Read these off the table that follows. Indices start at 1.
1) Give the entry in row 1 and column 1.
2) Give the bottom-left entry.
3) Give the entry in row 2 and column 2.
4) Give the entry at row 2, column 1.
5) Give the entry directly below the largest entry.
6) Give the entry directly above the largest entry.
7) Give the entry just left of 150.
[[134 148 125 130 117 148 120 113]
 [138 137 134 125 131 150 120 146]
 [136 126 108 123 110 116 130 120]
 [110 126 142 137 142 121 131 114]
 [136 127 133 121 134 146 129 151]
 [135 135 111 125 108 128 131 109]]
1) 134
2) 135
3) 137
4) 138
5) 109
6) 114
7) 131
